rotation steps, each row followed by its count of steps:
The counts run from 0 to 543.
[-4 -3 -18 -5 27 -16 21 -8 -20 8 -5 16 14 -13 15 4 15 28 -12 1 -6 -5 -4 24 -7 -5 -19 -13 20 -9 15 -1 -1 -9 11 -15 2 -8 7 -19 -25 22 10 28 12 8 11 14 25 -21]
445
[5 3 -3 -7 39 -15 -4 -20 5 11 -1 20 47 -6 0 9 12 15 -4 10 5 -7 -18 15 -25 -14 -7 5 20 -26 11 -12 -6 -9 12 11 5 -1 17 -5 1 -14 17 2 30 11 -3 10 8 -20]
373
[10 5 0 -10 26 6 0 -2 -7 8 -15 3 17 -3 5 -11 37 17 -10 7 -5 -20 1 2 -26 -8 -24 0 31 -13 10 -18 0 0 19 -10 -6 0 4 -13 -10 -7 16 11 35 6 -4 31 7 -26]
477
[0 -4 -14 4 19 -12 -11 -6 -3 39 -13 11 21 3 14 3 25 19 3 -5 11 -19 -14 -8 -20 -5 -26 -2 22 -12 17 -10 10 -17 7 -7 1 16 7 -15 22 12 14 32 21 2 3 -3 20 6]
307
[-2 -4 10 -14 14 6 -7 -28 -13 29 -5 23 37 2 4 -12 10 3 -22 -5 1 -8 -11 12 -16 -14 -24 10 11 -15 15 -3 11 -17 7 -1 -6 -8 26 -15 -26 -11 10 20 9 8 -9 5 2 -20]
509
[20 -9 3 19 11 -12 5 -1 -6 21 -7 16 13 -1 1 17 24 -13 -5 6 17 -10 -25 -2 -47 -14 -23 6 24 -9 12 1 23 -6 8 -10 3 7 16 -12 7 -9 4 19 4 -7 -4 10 5 -21]
543
[7 5 -4 6 5 -24 -4 -22 -1 11 3 19 4 26 1 4 14 33 -10 -11 -6 -17 -3 -3 -25 8 -35 -17 32 -14 11 -9 -19 -11 -12 -4 7 -19 14 -11 -11 0 1 9 22 8 -17 23 -7 -21]
401
[17 6 -11 -3 25 9 -9 -3 -6 9 4 6 8 9 -1 -6 22 11 -18 4 -3 -4 1 -4 -26 1 -28 -8 31 -18 17 -4 6 -6 15 -12 -14 -5 11 -22 -25 -15 3 4 37 -9 -4 28 4 -26]
479
[12 -2 -17 9 26 2 1 -6 -15 -8 5 9 7 8 1 -6 5 26 -11 -1 14 1 -10 -2 -40 1 -13 -11 37 -28 19 -3 -9 -12 17 -8 10 3 0 -23 -5 -16 25 6 25 -10 4 18 6 -9]
531
[14 -11 -13 20 3 2 -3 5 -6 24 6 -2 -3 3 -2 26 20 3 -4 1 -2 -5 -18 -2 -31 8 -34 -2 32 -5 14 6 19 -9 15 -13 3 -7 14 -23 -2 -1 -1 25 19 -16 0 26 10 -26]
94
[10 3 -1 20 -3 -29 4 -12 -10 26 -13 10 2 11 0 20 20 12 -7 -9 -3 -22 -16 -8 -37 -13 -31 -8 34 4 -4 5 -6 -15 2 1 22 -12 4 -11 8 10 5 14 12 4 -8 19 5 -29]
15
[4 6 20 13 11 -35 -4 -14 -6 29 -18 18 22 7 21 5 17 6 -16 -3 5 -27 -14 -8 -32 -16 -31 1 13 -3 -3 -7 -3 -10 -9 3 7 -6 19 -19 9 3 -3 14 11 9 -4 10 4 -1]
203
[21 18 -19 -7 34 -2 7 -4 -12 5 -13 3 24 -4 3 17 12 10 -10 10 -3 -9 -3 18 -24 -17 -13 1 28 -8 -7 -8 -9 -6 16 -1 12 -20 10 -23 -9 -4 11 2 18 5 6 29 18 -37]
27
[10 10 -23 -10 32 -7 -4 -30 -11 8 2 21 35 9 5 8 -4 19 -10 -5 10 0 -10 3 -23 -11 -11 -4 21 -25 4 6 -14 -14 8 6 3 -12 15 -19 -17 -13 15 8 19 1 3 13 23 -16]
111
[0 -8 7 1 -10 -2 -18 -6 -16 31 5 1 19 14 11 1 2 7 -13 5 -7 1 -18 12 -16 7 -38 8 14 -19 11 -14 6 -30 6 1 12 -16 41 -26 -9 -13 -5 4 5 3 -9 26 -5 -10]
167
[-14 -2 -7 8 14 -43 10 -10 -19 13 -2 12 16 1 15 9 15 18 -7 5 -8 -12 -10 13 -15 -1 -32 -9 11 -3 11 3 -6 -23 7 1 16 -13 16 -12 -10 14 -4 13 24 15 12 16 8 -31]
100
[12 0 -21 -8 31 -2 7 -1 -8 14 -19 9 2 4 2 -9 29 32 -9 7 11 -12 -5 17 -12 -8 -12 -10 31 -7 25 -22 -4 3 6 -16 1 -4 -6 -20 1 20 20 20 8 10 -6 10 14 -14]
527
[16 -1 1 25 11 -27 2 -4 -14 11 4 15 6 7 8 26 4 -9 -19 -3 9 -6 -20 -7 -48 -4 -34 -1 24 -4 -1 17 4 -8 4 -4 8 -11 20 -25 -11 -11 -10 12 16 -14 11 18 1 -24]
281
[0 -14 -12 4 28 -21 2 -9 -8 8 2 11 21 -7 -2 3 17 23 -9 10 13 -2 -25 23 -25 4 -19 2 31 -27 26 -15 -9 -3 19 6 18 4 -1 -10 11 -5 20 2 23 3 -2 6 -11 -19]
186
[-7 -13 -17 -1 21 -12 2 1 -38 21 5 14 3 -6 22 -5 6 16 -16 -5 7 -1 -10 6 -24 -3 -28 -8 14 -18 11 10 10 -21 9 -16 -6 9 9 -31 -20 -4 11 29 6 -4 22 4 13 -6]
311
[13 0 3 21 5 -40 -3 -2 -14 9 4 10 14 18 18 20 6 -3 -11 14 3 -11 -13 2 -39 12 -37 8 9 -1 6 1 2 -9 -12 -7 7 -16 28 -23 -5 2 -13 14 9 -1 4 19 2 -15]
283
[1 -9 -7 0 5 15 0 -6 -21 30 -7 6 2 4 -2 -6 27 1 -12 -8 3 -6 -13 7 -24 -13 -30 -6 24 -1 21 1 25 -19 21 -13 0 -5 5 -23 -17 -1 13 21 8 -1 -10 17 5 -37]
91
[26 3 -24 1 16 9 -24 -3 -17 18 -2 0 2 29 9 6 11 26 -4 2 8 -8 -1 -12 -33 3 -29 -11 32 -23 5 -17 -4 -12 -8 -11 -6 -5 14 -34 4 -15 6 6 9 -3 -4 22 7 0]
347
[6 8 -14 20 10 -43 -1 -12 -7 13 -14 17 17 30 9 13 12 14 -2 6 18 -14 -10 -13 -37 -5 -24 -5 8 -5 14 -1 -7 -20 -3 4 19 -9 8 -15 15 15 6 3 16 7 -3 3 17 -9]
150
[6 -2 -16 4 13 -17 2 -1 -40 8 -1 2 19 -7 11 16 -4 12 -10 10 11 0 -20 29 -33 -5 -19 10 26 -16 1 -3 -2 -16 9 1 19 -9 13 -26 1 -9 14 5 -7 1 16 12 -2 -26]
500
[-2 5 10 -10 24 -23 8 -4 -16 16 -19 12 26 -8 12 6 25 6 -10 18 -6 -16 -10 24 -19 -17 -23 3 9 -3 -2 -19 1 -11 7 -2 11 -16 21 -13 -5 8 4 4 7 25 -3 23 2 -36]
288
[3 -2 -10 9 12 -25 11 -14 -24 8 4 13 19 3 12 8 9 6 -16 4 -1 -4 -2 5 -29 7 -32 -1 10 -2 12 19 11 -12 9 -8 2 -11 11 -20 -30 5 1 24 25 -2 16 12 15 -38]
363
[15 -4 -22 -6 18 9 -7 -17 3 21 -4 17 27 13 10 10 -6 13 -8 5 12 11 -17 13 -8 -6 -11 0 9 -23 18 -10 4 -20 -2 -7 3 -15 37 -33 -8 3 11 19 -10 -1 -14 11 30 4]
378
[19 -2 -7 6 37 -20 -6 1 0 15 -7 26 19 16 20 -4 15 -3 -25 22 26 5 -17 9 -25 -6 -18 -3 1 -13 26 -10 13 -5 -5 -6 -9 -1 24 -30 -9 6 -1 11 1 -3 1 7 15 0]
73
[-12 -2 -10 4 2 -25 -2 -9 -37 24 -8 1 13 10 21 -6 3 23 -16 -7 -5 -14 -6 -2 -24 7 -36 -5 19 -8 6 5 -9 -26 -1 -8 11 -3 7 -29 -6 12 14 28 9 4 19 5 11 1]
47
[1 -6 -18 7 18 -26 9 -5 -27 10 12 13 14 4 11 10 5 5 -18 10 3 0 -7 17 -21 8 -31 -4 12 -1 12 15 7 -14 4 -6 1 -14 16 -24 -32 4 -5 15 17 -3 16 14 10 -38]
364
[24 14 -9 -9 20 6 -14 -13 -20 16 -17 1 28 13 6 15 10 15 -1 1 -1 -20 -4 -7 -39 -8 -20 6 31 -12 -14 -13 -2 -8 -2 -4 1 -11 14 -24 7 -17 15 17 5 6 6 17 18 -14]
161
[-4 -4 1 17 9 -18 -12 1 -8 36 -5 5 20 8 16 3 6 0 -28 3 9 -2 -28 -3 -28 6 -35 11 22 -18 14 -5 -3 -11 9 3 14 7 13 -30 21 -8 10 7 19 -12 6 2 -10 12]
386
[1 -17 -17 18 19 -23 -2 -1 1 27 1 10 13 6 -5 9 25 3 -5 15 19 0 -25 4 -26 -3 -22 -1 14 -10 31 -1 19 -11 22 0 10 9 3 -11 15 4 10 3 26 -4 -4 2 5 -31]
490
[12 -2 -10 -4 17 -18 -11 2 -18 25 -20 2 21 13 15 11 16 15 2 21 12 -15 -13 20 -27 -9 -25 3 15 -14 0 -30 -3 -15 -5 2 11 -13 19 -20 27 1 9 -2 -12 20 -3 13 1 -15]
421
[-4 -5 -2 -6 0 0 -10 -6 6 57 -11 5 15 3 4 4 28 8 -11 -4 -12 -13 -19 9 -2 -9 -33 2 24 4 8 -17 9 -13 7 -4 7 -9 15 -16 8 13 0 22 10 8 -15 13 2 -23]
171
[7 0 1 -1 19 -7 10 -27 -6 5 2 24 25 -4 1 1 16 23 -3 -16 -4 -18 -8 5 -31 -8 -21 -7 31 -19 11 -1 -7 -8 3 -11 -1 -8 15 -3 -30 -4 15 29 25 1 -7 18 15 -18]
58
